One vector is turned by the same rotation once a tick. Each row is the vector after some number of ticks, and that number follows the row.
The counts run from 0 to 393.
-4.4 -29.8 13.7 -8.2 -34.5 -14.4 -2.5 27.4 -12.9 -4.1 8.7 -9.9 -15.7
 37.7 -24.3 -6.2 0.5 -18.0 25.1 10.6 -6.4 25.1 -12.2 -15.5 2.2 39.7 -7.9
 24.3 13.5 -13.9 -24.2 0.9 31.6 -40.1 -6.0 -5.2 | 331
-9.3 -6.1 28.5 -39.4 7.0 11.0 18.9 1.6 -35.9 11.1 -2.7 -5.0 15.3 38.7
 -3.8 4.4 22.4 -5.9 29.4 -12.0 5.4 11.3 11.3 -5.6 -0.4 24.0 -9.5 3.9
 52.6 -4.9 11.9 -31.1 -1.2 -10.1 -25.6 -28.4 | 388
-14.0 -15.9 15.9 -32.8 19.2 0.5 20.6 -0.8 -18.5 5.8 -21.6 -14.5 -4.9
 11.3 -21.6 -15.7 9.5 -26.9 36.2 7.6 -19.3 1.9 2.8 -10.2 -26.3 26.0 2.2
 10.4 36.8 -24.0 -8.0 -48.7 -13.9 -21.3 -15.1 -6.7 | 238
-7.4 -34.1 16.0 5.7 15.3 6.9 -31.8 -0.4 0.7 14.8 43.7 -15.9 -9.8 28.3
 -18.4 -33.1 16.8 -21.1 17.5 15.9 -2.8 -12.0 4.1 -2.5 -11.0 10.3 4.7
 34.5 24.2 -9.0 -31.3 -9.5 26.0 -19.0 -22.1 12.1 | 291
-6.4 3.8 -9.9 -38.3 -17.0 8.2 46.0 16.8 2.0 5.7 -5.2 1.3 19.9 24.3 -1.9
 4.7 37.0 -6.4 6.6 -4.4 0.8 8.0 18.8 -2.6 1.1 40.0 -30.5 -10.6 40.2 -5.8
 4.2 -28.9 5.9 1.4 -24.0 -24.0 | 150
9.1 -28.5 -11.5 -3.3 -6.3 -8.1 -2.4 22.4 0.9 -11.1 45.9 19.4 5.9 42.9
 -4.6 -14.5 22.0 -2.5 -20.3 -9.9 -18.7 11.5 26.1 6.8 -4.0 7.7 2.5 -10.4
 21.4 8.9 -22.3 14.1 51.5 25.8 -21.2 -14.1 | 270
-3.0 -39.2 -12.7 9.1 -12.3 -1.6 -8.7 3.3 -2.5 -15.2 13.4 -2.7 -8.4 27.6
 -28.8 -16.4 8.3 -40.4 17.6 11.3 -19.2 36.2 -9.7 3.4 -22.4 13.2 11.5
 31.9 0.6 -34.6 -19.8 -7.6 21.9 -23.8 -15.1 23.0 | 181
12.9 -30.0 11.1 -29.4 -2.3 -8.0 7.3 26.7 -9.1 -12.4 43.6 -5.4 -24.3 43.4
 -32.4 2.0 2.4 -3.2 -0.4 17.5 -14.9 -6.8 -9.4 -7.8 4.5 28.0 -7.3 -16.6
 10.1 -12.0 -10.3 9.3 33.8 -9.5 -17.8 -41.5 | 161
-12.2 -1.0 1.7 -11.6 -20.9 -8.9 18.4 9.6 -10.6 3.4 -19.2 -3.9 19.5 15.6
 2.8 -35.8 30.8 -31.6 16.3 -8.1 -0.6 33.2 8.2 -14.9 -17.1 29.9 -3.6 -3.3
 32.5 -9.1 -28.3 -47.9 15.5 -16.9 -7.5 18.1 | 24
14.0 4.9 36.1 -38.1 -10.6 21.5 -1.6 -0.3 -32.1 5.2 22.5 1.4 21.7 30.9
 3.3 -5.0 28.1 -12.9 -5.2 -8.6 -2.7 23.8 5.4 -4.1 3.9 34.3 -15.6 -0.2
 35.8 3.1 -15.2 -44.8 10.5 -11.5 -20.6 -16.6 | 46
-11.6 -11.5 -13.5 -19.3 -3.1 26.1 30.9 -15.9 -9.6 0.2 -11.1 -13.8 26.0
 13.1 -4.4 -8.3 33.2 -35.1 30.2 3.4 8.5 12.7 3.7 9.1 -14.9 24.6 -13.0
 26.5 22.4 -22.6 -1.9 -37.9 -7.8 -31.6 -20.8 16.7 | 302
6.1 -19.4 27.9 -5.0 8.6 9.3 -32.4 4.4 0.6 15.1 38.5 -15.8 -18.4 33.7
 -26.8 -28.7 16.5 -22.5 16.3 13.5 2.9 -1.7 -12.3 -11.9 -6.9 20.3 8.8
 19.5 20.7 -17.7 -24.9 -27.2 15.9 -18.7 -34.8 0.6 | 290
-4.6 -15.0 -18.9 -14.2 21.4 -7.8 34.8 28.1 9.7 5.2 20.9 -1.4 5.5 39.0
 -15.1 -17.4 32.4 0.1 2.4 0.3 -9.9 -13.1 27.3 2.3 2.9 4.1 -12.4 -36.6
 33.1 -5.5 5.0 4.2 23.5 26.6 -36.7 -29.2 | 317
3.2 -29.8 -4.5 -45.8 6.6 16.2 30.4 -15.9 -21.5 6.8 20.2 17.4 33.5 -0.1
 -10.0 11.8 15.8 -12.8 -9.6 -2.4 -49.3 4.9 20.8 13.6 -14.9 13.1 -17.8
 -18.0 29.0 0.2 -13.5 -25.1 10.9 -8.0 -6.9 -14.6 | 172
-24.9 -22.0 -12.4 -15.0 -16.1 -3.7 35.6 18.2 -11.4 -26.2 -14.6 -0.1 13.7
 16.0 8.2 -5.3 16.2 -3.8 6.9 9.4 -8.5 8.6 30.3 13.1 -11.7 43.0 -30.6
 33.7 29.1 4.6 -24.6 -2.8 18.3 -19.3 15.6 -6.8 | 153
-6.6 -16.9 -9.1 -30.6 -12.3 -2.1 15.9 3.6 -5.5 9.3 25.1 -17.1 1.3 55.8
 -19.6 12.6 28.7 -9.1 29.3 1.1 29.1 -12.2 -15.2 -5.1 12.4 14.7 -11.0
 -2.1 31.2 -11.3 22.7 3.2 14.8 -8.0 -41.8 -20.7 | 382
1.0 5.4 1.8 -32.8 -12.6 -1.8 26.9 9.9 -6.0 4.5 -11.2 0.8 21.9 13.9 2.1
 -28.4 36.7 -27.8 4.8 -10.2 -3.7 31.8 5.7 -10.1 -15.9 27.2 -5.3 -34.9
 27.5 -9.8 -18.2 -54.2 10.7 2.0 -16.3 -1.8 | 23
2.3 -19.1 -19.8 -5.0 26.3 2.0 21.3 26.8 0.6 -11.9 33.6 -5.1 4.6 42.1
 -7.1 -22.1 36.8 -3.1 -1.6 4.4 0.0 -15.0 28.0 12.2 -1.8 -2.2 -10.1 -21.4
 26.6 -4.6 3.6 12.2 25.8 24.7 -36.1 -24.5 | 143
-0.2 -26.6 21.7 4.0 2.7 -4.4 -36.6 6.3 -1.3 13.9 38.2 -10.2 -16.8 29.7
 -19.9 -31.4 11.8 -26.9 16.5 9.4 -5.7 2.3 -2.3 -13.9 -18.9 15.4 12.3
 24.2 23.0 -10.0 -41.1 -24.8 24.2 -16.6 -20.0 8.0 | 117
-6.2 -20.9 -18.4 0.0 -18.6 -9.7 18.2 15.6 -9.6 -33.5 3.4 4.0 20.4 18.7
 11.2 -37.5 26.2 -19.0 -10.8 4.8 -8.8 23.4 26.4 8.3 -22.9 28.9 -10.4 0.3
 11.1 6.9 -43.4 -13.0 36.0 -9.8 14.7 13.2 | 26
-30.6 -29.1 -22.8 -8.7 9.4 -12.8 17.0 -3.7 -5.8 15.5 -17.3 -3.2 16.8
 18.3 -3.9 -29.6 18.9 -30.0 34.9 -14.8 -8.4 8.5 26.4 -2.9 -28.4 -2.4
 14.1 -1.6 49.1 -7.7 -11.5 -23.8 9.7 -2.7 -14.5 19.2 | 19
14.0 -11.6 23.0 -30.5 13.1 16.5 15.0 18.6 -37.5 -21.3 21.5 11.0 17.6
 26.6 -6.2 -1.9 18.3 4.5 -16.8 0.3 -31.8 19.6 31.2 18.9 -4.0 34.5 -20.7
 1.1 23.6 0.5 -16.0 -19.2 18.6 -1.9 -7.5 -35.5 | 392
-13.7 -18.5 -9.8 -4.5 -37.6 -6.2 -4.7 7.7 21.1 30.7 21.9 11.5 -0.1 36.9
 -10.5 -2.4 24.1 -19.4 13.2 -17.1 5.1 11.1 9.1 -17.3 0.5 16.8 3.5 24.6
 45.0 -5.6 -10.3 -3.9 36.3 5.0 -35.6 3.7 | 273
13.9 -7.3 26.6 -51.8 1.7 17.6 12.9 -6.2 -40.0 -7.6 29.1 5.7 29.7 30.7
 5.2 -4.6 21.8 -0.9 -16.0 -1.4 -7.3 7.2 17.6 9.7 -3.0 26.3 -19.9 -9.8
 33.3 15.5 -14.5 -32.2 17.3 2.8 -6.2 -26.1 | 45
-8.3 -42.3 -0.4 -5.4 -6.5 -12.8 6.2 30.3 -14.2 -31.6 22.5 -6.2 -15.7
 34.4 -15.4 -6.6 -0.2 -1.6 9.0 24.0 -17.3 0.4 11.9 4.7 -5.8 31.4 -13.3
 24.2 9.4 -4.8 -30.2 21.4 35.3 -25.2 9.1 -18.5 | 159
-27.4 -29.1 -29.4 -12.0 14.8 -11.9 28.4 -6.8 -12.2 -3.3 -12.4 2.8 27.0
 13.2 4.9 -27.6 21.6 -20.3 15.8 -9.9 -22.7 2.8 38.5 7.0 -31.7 -1.4 10.2
 -6.4 44.0 4.9 -22.2 -18.6 14.5 8.2 2.9 12.8 | 20
-6.2 -13.4 -14.6 -56.5 -32.5 2.9 22.6 -12.7 18.8 5.4 19.9 13.9 12.6 31.1
 -8.0 20.6 24.8 -15.2 -8.9 -2.1 -0.5 -9.6 4.0 -6.3 -10.9 30.4 0.8 -5.8
 37.6 0.0 3.3 -21.9 17.3 22.9 -23.6 -22.4 | 277
10.4 5.1 23.7 -21.8 24.5 11.2 16.6 21.1 -7.1 -7.8 4.6 -13.5 -1.8 13.7
 -16.4 -34.3 27.2 -21.7 2.5 16.0 -20.0 7.1 6.7 -4.1 -16.8 36.5 -15.0
 -17.5 12.2 -27.4 -21.2 -56.3 -1.9 -9.2 -21.0 -21.8 | 69
-18.4 -34.0 3.8 -10.2 6.0 -14.8 19.8 17.1 -54.0 -26.2 -12.7 -8.9 20.8
 28.6 6.0 -20.8 4.0 -11.9 30.7 -1.4 -11.1 25.7 19.7 4.8 -10.3 17.1 -1.4
 6.9 25.8 3.7 -20.6 -5.1 20.5 -30.5 13.4 3.4 | 89
19.8 -1.7 0.2 -29.0 7.4 18.8 33.8 10.7 -26.6 -41.4 6.4 -14.7 13.6 35.1
 -14.2 -13.8 37.2 -26.2 2.9 18.4 -0.7 22.0 -8.4 14.5 -12.6 30.4 -8.9
 -9.6 -5.2 -31.1 6.0 -30.6 -2.1 -11.4 -15.8 -15.2 | 306
-6.5 -19.2 -2.8 -0.5 -30.6 -7.9 -6.7 19.8 16.2 31.7 21.0 14.8 1.1 38.3
 -18.2 -2.5 22.1 -19.8 17.5 -20.0 -9.9 25.8 3.6 -17.0 4.3 13.6 -1.1 5.1
 37.9 -13.1 -3.3 2.3 41.8 -1.4 -44.6 -1.2 | 99
-25.7 -42.0 -31.3 2.9 9.6 -15.7 -1.7 -6.6 5.9 2.9 7.3 -5.1 -5.4 32.9
 -19.7 -24.2 16.0 -36.2 36.1 -0.1 -4.4 -2.7 4.8 -1.7 -32.9 -11.3 30.1
 13.6 32.6 -21.1 -5.9 -1.9 17.8 1.6 -26.4 16.7 | 187
-16.6 -22.8 -13.7 -26.7 -0.3 7.7 16.4 -3.0 21.6 16.5 3.3 -3.0 -14.0 29.4
 -32.9 15.6 18.4 -27.0 30.0 7.4 -3.0 -13.4 -6.4 -9.2 -18.6 21.2 4.4 24.5
 36.7 -36.0 18.5 -17.6 -2.5 -8.7 -44.2 -14.4 | 232
